The rows below fall into families. The same turns and mirrors carry the whole set onto itself and the rows of a family onto each other. For each named row, which other rows are in its family? Write them in the order they are listed.
These 32 rows form 4 families of 8 rows each.
q621: -2.34  -1.74  -2.59  0.95  -1.07  1.92  1.61  -0.57  -1.02  4.08  1.77  0.59  -1.35  -0.97  -5.10  -1.61  2.28  3.15  -0.88  2.36  3.00
q429: 1.15  -3.72  -3.58  3.49  0.55  1.31  4.24  1.03  1.35  -0.53  -1.07  2.66  -1.05  2.62  0.85  3.33  -1.02  3.00  -0.04  1.46  2.10
q794: -2.02  -1.42  -1.12  0.84  0.01  1.08  4.39  -1.28  2.95  -1.95  -0.22  1.35  0.37  1.60  1.11  2.90  -1.14  4.43  -0.12  3.52  -2.88
q205: 0.38  -2.05  -2.16  1.74  2.73  -1.28  2.06  1.65  1.05  2.17  -0.33  -1.45  -2.11  0.49  -6.51  -4.77  -0.99  -0.78  -0.42  1.74  -0.53
q217: -2.72  0.26  -1.96  2.22  1.41  1.97  3.09  -1.89  0.80  3.80  -0.78  0.20  -2.50  -1.21  -5.63  -2.22  0.37  2.20  -1.41  -0.01  0.97
q399: 0.08  1.61  -0.63  0.97  1.34  -3.02  0.99  1.72  0.33  -2.49  4.78  -1.00  -0.07  3.32  -2.49  1.53  -1.55  -0.99  3.73  0.79  -2.26
q528: 0.21  2.65  -0.51  -0.90  1.85  -3.99  0.16  -1.54  -1.50  -1.45  3.99  -0.08  0.00  2.30  -0.35  0.54  0.50  0.00  4.34  -0.35  1.64
q144: 2.44  1.74  1.98  -1.78  -2.49  0.86  1.02  4.07  0.87  2.19  -0.48  2.62  -2.31  0.30  1.12  -4.17  -0.81  1.85  -3.06  1.82  3.12
q555: 1.17  0.67  2.08  -0.68  -2.73  -0.61  0.62  3.61  -0.76  0.89  0.84  1.43  -0.27  -2.11  1.14  -4.73  -0.94  1.82  -4.14  2.19  0.18
q976: -1.47  -3.48  -3.37  2.46  1.46  -0.49  3.61  2.56  3.82  1.44  -1.28  2.38  0.94  3.31  0.36  1.44  -1.72  3.34  1.94  1.17  -0.04
q166: -2.61  3.96  1.44  -1.76  1.53  0.30  0.56  0.59  -0.99  -3.24  4.96  2.39  -0.14  3.15  -1.32  0.96  -0.02  -1.06  0.39  0.45  0.46
q880: 0.65  -1.29  -2.36  2.78  1.15  -2.27  2.87  -0.29  3.05  -1.06  -2.86  3.85  0.51  1.79  2.05  1.19  -1.43  2.59  1.96  4.55  0.78
q113: -0.91  1.06  -0.38  1.90  1.94  -1.09  2.42  -1.77  -2.77  4.27  0.04  -2.11  -1.43  -0.27  -4.54  -0.73  3.13  2.36  -1.54  2.74  2.01
q834: -2.55  -1.43  -1.43  1.88  1.05  -2.64  2.01  -1.84  -0.13  2.13  -2.94  0.02  -3.64  1.57  -5.58  -2.50  0.30  -2.21  -0.77  2.38  1.59
q490: -0.02  -3.55  -0.62  2.02  -2.44  0.76  3.00  -0.10  0.10  -0.59  1.82  2.64  -0.93  0.81  1.45  3.33  -0.34  3.65  -1.59  3.41  -3.20
q879: 0.03  -0.36  -2.05  1.15  -1.50  1.42  1.04  -1.80  -2.19  4.69  -1.09  -1.68  -1.16  -0.91  -5.26  -0.48  0.93  2.23  -0.73  1.67  0.62
q874: -2.06  -1.08  -0.89  1.13  3.62  0.14  1.21  0.62  -0.58  2.34  -2.48  0.12  -0.99  1.08  -5.85  -4.53  -0.09  -1.01  0.91  1.94  2.00
q111: -1.74  1.87  0.46  -0.06  0.97  -1.66  0.86  -0.11  -0.72  -0.67  3.55  -0.04  -1.86  3.83  -1.56  2.37  -1.18  -0.62  5.08  -1.89  -0.68
q888: 0.78  -3.37  1.08  0.99  1.33  -0.68  4.13  -1.33  2.19  0.26  0.44  2.98  -2.77  3.11  1.57  3.03  0.87  4.48  -2.24  4.15  -0.05
q608: 1.38  4.75  0.99  -1.56  -2.50  -2.64  1.68  3.36  1.22  2.48  -1.17  0.87  -0.73  0.56  2.21  -2.70  0.00  2.31  -2.95  2.57  1.70
q105: -0.64  -2.43  1.18  1.31  -1.34  1.33  3.96  0.91  0.83  -0.21  0.38  2.21  -1.50  1.39  1.10  5.19  -0.09  5.15  0.28  4.56  -0.08
q890: 0.49  2.80  2.04  0.12  -0.69  0.42  2.26  2.67  0.94  0.56  0.60  0.03  -2.09  1.27  1.85  -6.61  -1.29  1.43  -4.18  0.68  0.71
q141: 0.42  2.79  0.54  -2.74  -0.13  -2.13  -1.19  -2.25  0.30  -0.46  3.07  3.65  -1.16  3.65  -2.83  2.24  -0.35  -1.95  -0.78  0.89  0.22
q722: 0.98  1.46  0.55  0.48  -1.52  -2.37  0.23  -1.11  0.04  -2.87  4.13  -0.87  -0.64  2.91  -1.93  3.42  -3.07  -1.04  1.82  -0.88  0.90
q689: 1.70  -2.57  -3.29  2.21  1.68  0.93  3.68  0.67  2.81  0.07  -1.45  1.80  -0.70  2.89  1.73  -0.10  -1.40  4.02  3.12  2.82  -1.11
q13: 0.34  1.10  3.57  -2.28  -0.37  -0.02  -1.39  -0.64  -2.54  -2.05  4.28  1.63  -0.54  3.11  -2.64  1.55  -0.52  -1.62  -0.20  2.09  0.65
q619: -1.91  0.10  3.39  0.14  0.93  -3.05  2.55  6.47  1.81  0.92  1.10  0.13  -1.04  2.95  1.26  -3.97  -1.94  0.64  -0.80  -0.49  2.21
q194: -0.77  1.17  4.47  -0.69  -0.42  -2.60  3.03  5.13  1.91  -0.70  -0.83  -0.70  -3.34  1.93  1.34  -3.96  -2.56  0.07  0.00  1.89  0.00
q871: -0.14  0.35  2.19  -1.14  -0.42  -4.43  4.26  3.52  0.56  0.53  -0.19  -0.19  -5.31  1.72  2.95  -3.86  0.03  1.09  -1.02  0.16  1.56
q432: -2.48  2.09  2.26  -1.05  -2.60  -0.44  -1.15  0.53  -0.34  -1.15  6.00  3.11  -0.64  2.17  -2.63  1.59  -0.43  -0.49  0.05  1.71  2.23
q492: 0.11  -2.43  -2.51  0.57  1.32  0.15  2.43  0.56  -1.79  1.12  -1.72  -2.97  -0.77  0.17  -5.67  -3.35  0.29  -0.06  -2.14  2.35  3.13
q814: -0.29  1.45  3.47  -1.93  -1.15  -3.01  2.72  5.80  0.97  -1.02  -0.58  -0.22  -1.59  -0.53  0.63  -2.16  -2.25  0.63  -2.21  -0.24  3.89

Same family as q890: q429, q794, q217, q166, q722, q492, q814
Same family as q105: q144, q879, q874, q111, q689, q13, q194

The rows below fall into families. The same turns and mirrors carry the whole set onto itself and the rows of a family onto each other. For each named row, which other rows are in its family? Write them in the order they are listed.
These 16 rows form 4 families of 4 rows each.
q748: -0.91  -0.64  1.71  4.54  1.91  1.87  -0.59  0.40  -2.81  -3.33  -1.64  0.46  2.89  -2.38  1.40  -1.64  4.78  2.27  0.77  1.20  -0.65  0.95
q620: 0.06  -0.58  1.86  5.26  0.93  1.67  -1.54  0.80  -2.25  -3.29  -1.32  0.52  2.99  -2.11  2.06  -1.16  4.12  1.70  1.18  1.06  0.48  0.67
q200: -1.64  0.37  -2.18  5.81  2.58  4.43  0.46  -0.01  -2.55  -2.63  -1.89  0.44  -0.18  1.07  0.14  1.80  0.33  -0.48  0.08  -0.89  -1.65  -0.41
q158: -3.07  2.75  -0.19  -5.31  -0.11  -4.54  -0.19  -1.57  2.80  0.36  1.31  -0.88  -0.19  -1.20  -0.58  0.71  -1.56  1.76  -0.14  -0.20  -0.95  -0.55
q543: 0.59  -1.07  1.43  5.17  0.89  0.66  -0.02  -0.42  -2.54  -3.25  -1.25  0.56  4.12  -2.04  1.47  -0.53  3.65  2.38  0.70  1.41  0.13  0.21
q185: 1.42  -0.45  1.47  -5.35  -0.83  -1.63  0.16  3.15  2.03  2.91  1.26  1.28  -3.38  0.09  -2.03  0.68  0.21  2.22  -0.08  -0.42  0.79  -0.71
q958: 1.66  -0.46  1.87  -6.25  -1.22  -0.99  0.24  2.72  2.16  2.70  0.60  1.50  -2.84  -0.29  -1.50  -0.26  0.53  1.55  0.15  0.60  0.26  -0.87
q531: -2.35  2.81  -0.60  -5.52  -0.12  -3.53  0.69  -1.93  3.28  0.04  1.22  -1.09  -0.83  -0.80  -0.78  0.52  -2.35  0.83  0.37  -0.97  -0.91  -0.35
q516: -2.09  2.85  -0.12  -5.65  0.34  -4.30  -0.10  -0.94  2.80  0.23  0.71  -0.72  0.10  -1.65  -1.37  0.65  -2.27  0.84  0.53  -1.45  -0.98  -0.77
q78: -1.04  -0.93  -2.19  5.47  2.79  4.40  0.59  0.09  -3.39  -2.03  -1.76  0.47  -0.89  1.00  -0.31  1.58  0.89  -0.48  -0.17  -0.83  -0.57  -0.10
q954: -0.74  -0.51  -1.96  5.26  2.66  4.16  1.79  -0.35  -3.15  -2.16  -1.59  0.47  0.52  0.93  -0.66  3.06  0.78  -0.15  0.06  0.25  -1.71  -0.50
q511: -0.58  0.36  -2.95  5.51  3.33  4.50  0.85  -0.46  -2.94  -2.30  -1.35  0.06  -0.28  0.93  0.19  0.82  0.45  0.16  0.33  -0.26  -0.45  -0.48
q112: -3.33  2.81  0.30  -5.35  -0.42  -2.90  -0.88  -1.67  2.86  -0.54  1.36  -0.83  -1.36  -1.50  -0.69  0.86  -2.69  2.44  0.18  -1.19  -0.43  -0.47
q872: 1.07  -0.02  1.39  -6.37  -1.27  -0.03  -1.16  2.94  1.63  2.09  0.25  2.43  -2.92  -0.37  -1.58  0.19  -0.53  2.38  0.13  0.13  1.18  -1.49
q955: 1.55  -0.29  0.87  -5.88  -0.73  -1.11  -0.25  2.94  1.48  3.45  0.52  1.44  -3.02  0.11  -1.42  0.48  -0.41  1.68  -0.64  0.92  0.30  -1.84
q451: -0.79  -0.93  1.30  4.80  1.63  0.85  -1.24  -0.37  -2.85  -3.60  -1.68  0.14  3.44  -2.72  1.52  -1.35  3.92  1.36  0.84  0.62  0.57  0.80

Same family as q516: q748, q185, q511
Same family as q451: q958, q531, q78
Same family as q200: q620, q158, q955

The rows below fall into families. The same turns and mirrors carry the whole set onto itself and the rows of a family onto each other. For each named row, which other rows are in its family? Write them in the order they are listed.
These 18 rows form 3 families of 6 rows each.
q864: 0.20  0.76  1.34  -0.29  2.37  1.56  -2.37  -0.67  1.98  0.75  0.44  -0.94  1.74  1.26  -0.62  -4.49  -6.39  2.03  -2.64  2.51  6.82  1.05  -1.41  1.30  0.43
q844: -1.77  5.88  0.77  1.79  1.32  0.36  -2.36  1.30  0.01  -2.71  0.71  -0.59  0.32  -1.52  -3.81  2.04  0.75  0.24  -2.39  2.73  1.63  0.09  -1.61  -4.42  -0.34
q891: 2.61  4.00  -0.14  2.98  0.18  -0.09  2.00  0.30  -1.28  -0.88  0.70  -0.96  -3.32  3.32  0.45  -3.71  -0.79  -0.70  -2.73  2.37  7.95  -3.20  -1.13  -1.14  -2.69
q449: 1.77  0.32  -0.17  -1.66  -3.60  -2.88  -1.81  -0.76  -0.93  0.33  -0.21  -0.17  -3.96  0.68  1.14  -5.98  -1.91  2.06  0.40  -0.37  3.29  -0.55  2.05  1.32  1.71
q845: 2.38  -1.02  0.59  0.04  -0.62  -3.78  -2.31  -2.88  -0.11  -0.15  -0.63  1.40  -4.23  1.69  1.28  -6.13  -1.02  3.03  1.30  -0.66  3.90  -1.74  1.11  2.82  0.31
q782: -2.44  5.09  0.64  4.21  3.54  0.95  -0.89  0.58  -1.42  -2.08  -0.81  -1.62  1.47  0.16  -4.38  1.25  0.65  1.44  -1.67  0.96  1.37  -0.29  -2.55  -4.19  -1.87
q772: -2.64  3.62  1.13  2.23  3.68  -0.36  -1.36  0.58  -0.73  -1.15  -0.85  -1.17  0.88  -1.25  -4.65  1.85  0.98  -0.19  -0.22  1.66  -0.56  -0.98  -1.78  -5.09  -0.52
q638: 3.11  2.64  1.32  3.46  1.05  -1.47  0.56  0.42  -0.64  -1.56  0.59  -0.35  -2.63  3.64  0.86  -5.25  -0.87  0.66  0.72  1.74  9.46  -2.68  -1.11  -1.06  -1.35
q801: 1.51  -0.21  2.31  0.59  2.76  -0.86  -1.57  0.28  2.68  -0.28  0.45  -1.99  0.85  0.91  0.39  -5.82  -5.35  2.25  0.17  1.92  7.95  0.13  -2.20  1.25  -0.79
q23: 1.86  3.22  2.10  5.24  0.23  -0.28  -0.27  0.79  0.40  -1.63  -0.33  -1.28  -3.70  2.44  -0.05  -3.70  0.12  1.30  -0.24  3.06  8.17  -3.79  -1.64  -0.62  -2.68
q894: -1.24  0.40  1.87  -2.62  2.60  -1.57  -0.05  -3.65  -1.21  -0.91  3.25  2.63  2.76  0.67  -0.71  -0.13  -3.26  1.30  -2.32  -0.15  -2.20  -0.33  0.02  -2.55  -1.39
q881: -2.34  -0.96  2.72  -1.70  2.67  -1.87  -1.17  -2.13  -0.82  -0.57  0.81  0.69  4.27  1.27  -2.94  0.37  -2.80  2.40  -0.89  -1.90  -2.30  -0.25  0.16  -1.14  -0.73
q9: 3.39  -0.42  0.82  -0.37  -0.83  -4.09  -1.90  -0.06  -0.35  0.09  -1.17  0.41  -3.72  1.26  0.54  -6.45  -2.87  2.29  2.81  0.63  5.31  -0.53  0.49  1.62  0.44
q255: -1.50  2.60  -0.83  1.88  4.46  -1.18  -1.28  -1.29  -2.42  -0.56  -2.05  0.45  1.42  -1.33  0.30  -0.83  3.55  1.33  -0.24  0.11  -2.51  -4.66  0.84  -1.65  0.94
q903: 0.52  -0.76  1.85  0.90  1.65  -1.07  -2.05  -1.44  3.56  -1.63  0.27  -0.30  1.10  1.10  -1.26  -3.37  -7.12  2.86  -0.50  1.85  6.85  0.57  -2.39  0.77  -1.63
q822: -0.42  2.05  0.09  2.54  2.01  -2.26  -0.63  -0.85  -4.44  -1.04  -3.36  0.82  -0.30  -0.35  0.58  -1.04  3.52  1.72  -1.21  -0.57  -2.41  -4.08  1.67  0.11  0.14
q741: -1.76  -0.22  1.49  -0.65  3.79  -2.56  0.46  -2.69  -1.35  -0.64  0.53  2.24  4.04  1.14  -2.10  1.02  -1.24  1.54  -0.45  0.01  -2.56  -1.18  0.37  -3.50  0.13
q257: 0.30  3.80  0.18  0.24  2.33  -0.16  -1.80  -2.45  -3.50  0.69  -2.36  1.32  0.64  -1.98  1.09  -1.65  3.70  1.43  -2.23  1.29  -1.24  -5.12  1.08  0.31  0.66

Same family as q257: q864, q844, q891, q449, q894
Same family as q881: q845, q782, q23, q903, q822

